500 stands for zero in the data rows.
Here are some points, one per row:
[423,594,480,432,462,539,539,673,796,845,529,103,560,465,473,496,684,920,841,570,900,276,437,361,
 409,382,451,501,444,485,563,486,379,497,588,333,480,519,504,493,488,489,873,831,444,494,163,548]
[435,444,565,385,240,711,678,721,616,633,600,365,469,488,447,321,443,447,321,282,698,617,513,610,
 404,504,409,435,504,488,506,494,458,432,497,364,485,420,491,321,416,515,397,560,684,612,999,653]
[302,400,390,301,314,396,355,375,366,483,397,506,448,705,388,999,679,598,532,507,335,440,425,393,
 381,420,394,471,353,421,490,365,406,397,376,436,411,340,399,440,450,264,421,450,410,464,623,337]
[472,508,447,864,486,318,515,460,412,535,514,452,490,471,406,498,428,511,524,497,495,545,484,545,
 397,730,280,699,529,535,706,665,805,834,332,208,444,423,352,494,414,517,383,368,458,466,369,421]
[218,486,490,416,641,727,459,959,468,436,335,510,335,375,462,458,577,392,398,453,429,437,217,422,
 703,584,717,676,517,600,377,604,307,429,429,654,564,560,509,632,429,528,446,514,436,522,407,385]
[602,511,357,546,525,559,380,532,391,493,501,579,525,454,764,815,999,173,387,483,471,392,521,460,
 408,420,449,402,430,403,453,538,454,392,475,425,477,430,408,344,411,504,488,308,616,264,548,805]
[999,457,458,269,446,345,373,394,351,418,483,378,432,398,408,433,470,460,536,554,526,557,608,567,
 337,662,745,754,563,427,515,470,446,474,797,682,600,346,391,538,381,406,389,439,458,455,380,453]
[501,524,403,425,452,778,464,414,652,739,950,549,408,608,580,531,445,405,485,555,328,401,455,710,
 753,668,588,583,360,591,517,490,538,539,517,675,556,703,346,478,386,634,438,438,243,491,498,444]
[421,464,428,476,396,742,704,500,954,507,465,537,562,459,443,579,403,428,501,379,345,296,599,533,
 363,751,769,402,407,694,630,526,341,697,630,615,593,433,397,395,606,631,297,533,448,427,469,366]
[343,427,412,263,715,728,835,526,326,552,367,422,466,355,518,492,543,462,429,531,507,580,577,529,
 431,589,808,504,949,620,560,354,926,693,521,157,255,457,307,426,473,419,466,477,451,473,378,390]
[535,355,437,794,838,426,655,472,290,502,379,242,357,449,317,311,627,614,421,690,999,443,459,292,
 471,489,540,365,328,406,452,447,401,505,483,575,384,453,415,537,392,471,521,472,431,813,999,852]
[538,463,474,465,544,416,434,561,447,491,367,680,472,475,806,999,562,860,999,509,435,484,469,401,
 462,548,532,447,489,485,416,522,589,667,573,603,661,680,514,650,595,538,626,683,915,901,764,474]
[786,569,662,629,440,527,430,411,418,465,435,423,479,555,433,588,433,451,462,480,485,488,394,416,
 285,674,479,468,886,628,452,562,415,238,366,666,503,827,601,666,268,420,521,557,421,489,471,442]
[573,440,503,554,503,516,492,549,419,382,814,700,496,713,828,147,999,584,999,434,431,541,502,487,
 465,471,507,489,521,487,548,563,497,539,460,494,487,488,574,552,453,591,506,999,736,546,511,342]
[797,458,881,163,586,400,389,386,403,406,487,382,471,410,455,392,421,422,461,475,437,441,421,451,
 449,172,500,398,775,574,526,570,374,995,493,535,581,346,428,480,418,450,464,417,447,439,460,373]
[382,482,457,385,479,407,417,383,455,471,293,687,895,644,487,755,699,298,680,447,329,405,297,395,
 320,330,551,472,392,300,402,307,403,414,588,436,438,495,280,505,410,589,373,588,419,268,591,851]
[904,580,425,221,361,409,352,427,368,387,370,427,510,453,342,420,387,465,372,439,415,380,410,271,
 513,300,341,433,440,329,550,891,771,763,652,685,583,614,559,324,534,489,506,592,423,448,536,470]
[559,682,548,878,497,388,482,469,453,336,449,431,499,506,411,508,436,436,493,379,356,407,597,469,
 785,846,556,608,744,476,291,484,320,266,495,295,511,227,514,458,807,708,999,594,460,461,598,497]
[636,579,410,567,414,821,881,593,689,432,456,481,487,511,501,525,490,453,487,391,415,333,718,659,
 651,246,375,663,388,380,474,490,402,508,552,422,333,809,588,692,477,339,618,305,534,473,414,433]
[555,741,288,165,380,346,368,353,407,353,377,346,394,401,383,343,420,304,477,455,264,337,458,305,
 355,352,467,599,727,667,780,819,411,273,271,398,386,378,829,779,573,861,757,515,542,516,531,549]
[651,808,382,558,381,388,399,462,392,402,387,393,466,548,464,538,405,573,483,498,520,719,537,397,
 418,649,470,519,920,481,557,468,512,546,466,999,271,696,215,437,538,514,561,486,443,409,493,519]
[356,496,495,391,361,213,590,497,577,613,841,722,543,438,465,378,409,479,404,680,546,570,867,649,
 458,403,410,225,305,434,360,489,601,424,477,645,698,763,547,727,320,470,300,520,424,286,457,472]
[435,436,397,398,685,871,881,155,394,423,432,318,602,458,468,518,385,571,439,518,442,555,490,498,
 740,428,420,722,623,509,485,437,481,456,422,586,825,624,571,327,690,498,302,603,518,406,465,424]
[267,275,413,648,614,333,458,452,413,401,403,407,399,475,356,487,456,417,609,424,520,501,560,535,
 665,471,507,577,703,510,630,419,427,429,605,616,509,728,622,330,513,641,374,436,484,509,395,507]
[432,387,524,406,472,666,557,307,483,506,770,890,481,508,94,285,721,907,678,854,386,410,322,416,
 294,461,447,400,447,456,435,363,519,475,460,591,469,444,403,341,693,701,934,479,889,744,264,532]
[498,415,405,444,402,483,518,424,359,374,524,825,754,761,885,546,201,308,276,619,999,406,467,406,
 478,525,470,560,426,482,510,555,431,426,412,457,505,471,352,460,404,540,363,735,859,999,358,479]
[216,528,373,848,562,588,469,255,425,537,415,495,407,508,428,459,437,397,444,512,419,542,313,443,
 301,382,264,502,626,689,576,898,999,325,786,565,541,459,396,546,506,382,456,527,509,428,481,486]
[488,320,369,321,394,577,347,314,854,728,605,767,546,638,449,452,515,428,420,504,510,634,498,307,
 999,556,564,477,748,562,485,560,544,682,683,632,339,491,360,533,400,419,364,420,430,466,425,451]
[368,544,518,749,267,473,410,444,388,461,505,415,404,493,447,451,449,491,473,558,485,511,439,586,
 407,632,752,468,846,209,485,530,623,999,484,220,568,423,384,590,462,471,408,422,429,479,414,484]
[386,438,864,808,377,401,402,463,472,491,398,475,453,448,462,517,554,408,458,471,537,467,648,416,
 529,467,266,695,820,575,509,320,711,703,634,624,539,571,339,510,533,673,429,483,410,468,453,599]
[322,505,487,432,655,739,655,588,393,406,234,305,452,680,416,417,492,473,479,395,573,695,734,461,
 668,471,448,338,330,501,465,487,437,425,485,654,573,260,392,999,704,543,583,486,605,342,416,564]
[524,416,529,466,413,635,774,469,664,523,664,409,638,402,528,535,524,413,529,445,458,963,483,589,
 591,386,427,455,355,580,492,474,472,435,532,506,556,456,426,777,459,625,894,341,305,498,412,504]
[446,224,316,799,541,432,458,732,397,388,413,375,522,547,441,396,461,518,472,516,454,438,495,685,
 554,442,751,651,454,571,386,511,390,354,376,750,573,606,429,463,460,556,397,447,438,475,394,327]
[421,415,347,460,456,578,636,845,233,418,346,457,418,502,368,438,414,412,641,457,469,385,643,707,
 754,370,416,482,417,473,635,356,682,594,720,671,682,392,490,206,391,494,531,357,452,497,371,453]
[498,530,450,425,459,452,427,472,427,380,418,975,487,500,382,802,837,999,267,350,419,571,550,528,
 473,416,487,554,458,502,567,540,448,443,533,338,497,431,502,499,465,519,312,491,296,645,659,677]
[431,548,491,410,436,409,438,409,424,518,323,699,773,516,913,480,830,726,768,870,586,456,535,588,
 537,510,503,549,473,638,546,556,612,553,553,540,508,534,667,571,573,541,511,264,511,958,999,298]
[471,738,726,880,498,457,398,382,483,465,498,444,481,481,477,496,478,502,384,533,447,452,517,379,
 530,499,826,446,497,497,886,338,345,394,517,557,624,745,629,469,549,482,447,373,519,442,475,462]
[584,511,476,535,481,706,551,797,772,505,397,419,442,501,617,422,531,498,409,493,513,778,464,634,
 528,362,344,245,319,394,507,459,493,539,306,709,652,732,525,521,396,357,710,329,409,462,362,525]
[489,473,479,487,558,446,521,384,389,525,548,384,414,732,999,630,340,797,575,527,220,560,430,254,
 402,409,429,444,364,397,472,389,361,324,467,389,428,399,352,338,300,554,349,357,576,241,625,514]
[695,547,953,442,547,483,397,414,371,511,462,475,395,388,441,475,482,418,563,364,530,441,499,513,
 324,718,431,524,513,609,702,596,408,450,457,791,424,565,560,396,552,299,394,466,543,398,447,483]
[495,502,427,393,560,435,469,754,621,439,999,504,527,546,253,551,309,264,500,338,559,690,440,530,
 473,367,449,487,448,489,532,435,425,459,573,327,416,511,346,429,590,471,375,548,775,902,932,664]
[570,541,557,499,600,388,723,618,997,371,498,459,366,458,418,568,631,444,539,520,802,586,405,608,
 369,264,308,415,448,381,410,454,482,398,479,523,570,440,773,572,723,703,242,385,494,452,281,343]
[621,702,938,627,561,469,482,480,412,515,522,402,518,627,459,490,380,487,499,451,466,393,492,457,
 406,254,716,557,252,574,284,999,915,694,564,474,398,430,342,378,483,571,421,390,451,405,405,496]
[239,399,461,392,623,530,462,405,353,399,372,392,399,507,304,372,445,442,626,461,437,653,706,711,
 561,682,391,537,239,390,404,498,402,566,573,408,408,823,946,397,360,427,438,457,510,485,364,596]
[558,435,512,194,642,594,624,790,917,374,484,409,504,599,551,501,492,477,393,497,380,437,511,366,
 562,993,601,513,470,446,474,299,999,561,372,337,432,417,482,410,418,486,526,502,480,443,451,536]
[789,831,470,343,384,348,406,524,368,467,430,398,497,529,487,312,448,561,397,442,538,472,432,537,
 420,564,578,338,626,999,308,338,463,671,609,449,584,594,413,391,472,478,374,447,519,416,387,541]
[334,482,555,413,516,513,777,796,738,494,770,494,634,276,552,553,496,479,379,499,289,341,515,337,
 648,517,623,701,551,520,612,585,484,437,466,999,321,572,541,586,420,441,506,583,453,449,475,609]
[427,433,516,383,542,431,303,486,424,290,486,871,604,665,999,786,176,351,288,602,601,678,614,999,
 519,505,527,521,491,577,614,556,430,554,534,444,433,407,707,490,750,502,726,679,385,476,371,674]
[389,530,505,434,541,405,440,623,618,583,837,481,495,632,609,373,529,524,474,685,888,391,582,509,
 333,449,406,473,472,416,435,488,404,407,517,379,485,464,366,536,804,294,761,561,444,367,391,286]
[372,430,423,382,535,436,440,263,687,498,551,810,439,568,536,404,439,428,407,385,970,644,471,368,
 344,410,573,654,354,395,422,378,454,485,488,466,593,558,417,445,308,529,999,538,441,258,558,367]
[460,774,734,687,571,486,314,302,358,489,410,292,563,395,303,444,441,397,364,357,490,772,682,686,
 552,470,442,315,324,340,449,382,438,385,411,485,387,328,386,409,412,547,578,738,582,999,564,429]
[823,220,803,464,343,459,426,499,394,415,416,408,454,554,394,432,397,390,400,474,306,389,475,240,
 294,655,614,609,406,872,655,680,328,224,411,184,532,685,584,749,709,469,720,514,435,524,462,503]
[412,302,213,681,657,429,371,235,473,457,372,343,503,323,434,371,425,547,497,356,488,546,555,687,
 650,568,639,443,374,411,324,499,408,491,363,539,549,783,528,620,836,389,472,445,555,359,506,504]
[542,350,431,439,794,667,366,667,573,416,391,292,531,522,409,432,372,632,384,520,418,294,415,974,
 538,432,374,272,439,348,466,383,425,425,514,395,390,508,656,773,452,686,476,587,456,344,475,340]
[359,340,409,337,351,339,426,378,359,381,638,212,596,554,556,997,999,500,398,502,463,419,494,443,
 486,466,401,372,343,552,415,539,416,426,332,422,458,345,440,354,398,407,449,388,446,476,456,595]
[538,506,489,460,498,782,547,587,917,381,393,362,326,409,324,311,342,613,890,954,830,467,473,475,
 446,432,462,500,536,492,472,565,336,309,332,316,473,279,357,355,386,353,237,464,336,613,902,847]
These points spread out most along one direction. Take the direction at right angles to it along which they spread out most. Go by this last direction. How many in every 100 of the points above lie lower along it than each point below? Answers are rounded to whole numbers. More than half of the points above lie lower than the first one.
[682,609,663,780,334,270,533,412,387,460,316,428,414,345,380,506,381,468,394,679,315,537,488,745,
 999,521,487,381,341,435,506,479,341,402,459,267,337,341,363,359,491,550,858,880,818,378,592,470] 48
[288,434,288,697,839,549,384,674,478,411,465,502,501,388,416,431,446,416,325,640,314,486,476,249,
 299,702,347,404,695,659,611,714,237,776,681,360,674,571,555,399,353,412,438,534,452,500,428,336] 50
[494,769,793,709,335,489,314,405,481,379,490,368,556,577,435,473,492,516,456,533,511,519,483,489,
 691,491,721,585,773,382,314,356,388,381,556,536,633,534,939,573,315,386,343,426,576,479,415,468] 46
[552,567,521,896,571,479,334,507,447,493,551,461,477,534,439,433,401,438,516,499,402,412,433,507,
 392,490,439,887,299,703,510,257,653,971,517,561,397,234,552,567,412,426,405,487,482,356,498,510] 41
[487,406,377,413,579,415,555,622,408,999,787,750,580,683,506,527,346,498,418,397,322,376,513,633,
 707,512,612,592,941,457,542,528,482,368,331,575,669,512,800,580,632,449,617,396,415,501,514,685] 57
[499,404,450,447,396,685,312,711,479,899,597,493,725,305,505,484,427,626,454,534,765,827,548,366,
 357,462,401,499,415,402,467,496,471,389,506,491,422,353,679,500,721,775,521,427,701,250,371,417] 64
[592,547,422,509,429,503,870,556,542,847,394,636,444,584,314,579,472,382,531,719,549,854,478,456,
 315,369,454,405,307,407,402,421,430,549,514,430,434,599,928,426,887,537,352,551,283,499,365,406] 75
[352,460,455,407,534,431,918,440,843,700,528,523,574,553,494,462,456,499,439,346,394,395,401,548,
 378,912,531,589,656,507,588,692,253,647,666,634,531,457,559,452,420,374,453,382,611,439,433,527] 63
[529,487,430,415,580,544,584,553,840,880,439,527,333,406,464,499,391,279,315,413,304,545,681,682,
 401,287,504,621,463,472,407,461,416,407,424,364,512,358,329,443,406,490,545,820,880,925,654,489] 64
[371,424,478,398,389,372,394,402,448,511,494,434,416,424,999,317,521,580,553,396,185,298,350,284,
 374,409,334,362,375,299,325,295,342,404,515,360,429,358,414,425,583,413,291,370,209,817,376,628] 41
[542,564,536,524,619,464,505,533,407,481,402,999,796,554,553,585,543,622,859,323,321,420,538,409,
 443,415,359,413,434,441,461,519,327,294,351,301,408,346,302,366,407,294,297,329,408,351,539,529] 38
[714,853,753,243,503,308,358,415,298,556,433,457,409,365,423,343,583,442,478,530,549,440,393,674,
 714,829,464,692,304,423,612,361,494,371,505,502,684,673,431,611,586,492,299,414,457,441,421,482] 45
[503,453,435,858,443,376,379,482,467,460,494,468,532,321,435,423,409,500,516,334,486,395,450,439,
 486,397,699,362,453,605,652,445,999,505,511,451,482,320,579,433,480,350,443,488,482,431,440,496] 41
[460,525,450,468,455,577,496,460,276,476,831,935,458,378,604,672,218,411,629,513,976,470,455,293,
 516,482,457,295,381,447,424,402,468,507,452,456,445,462,717,716,497,657,583,529,438,303,427,385] 57
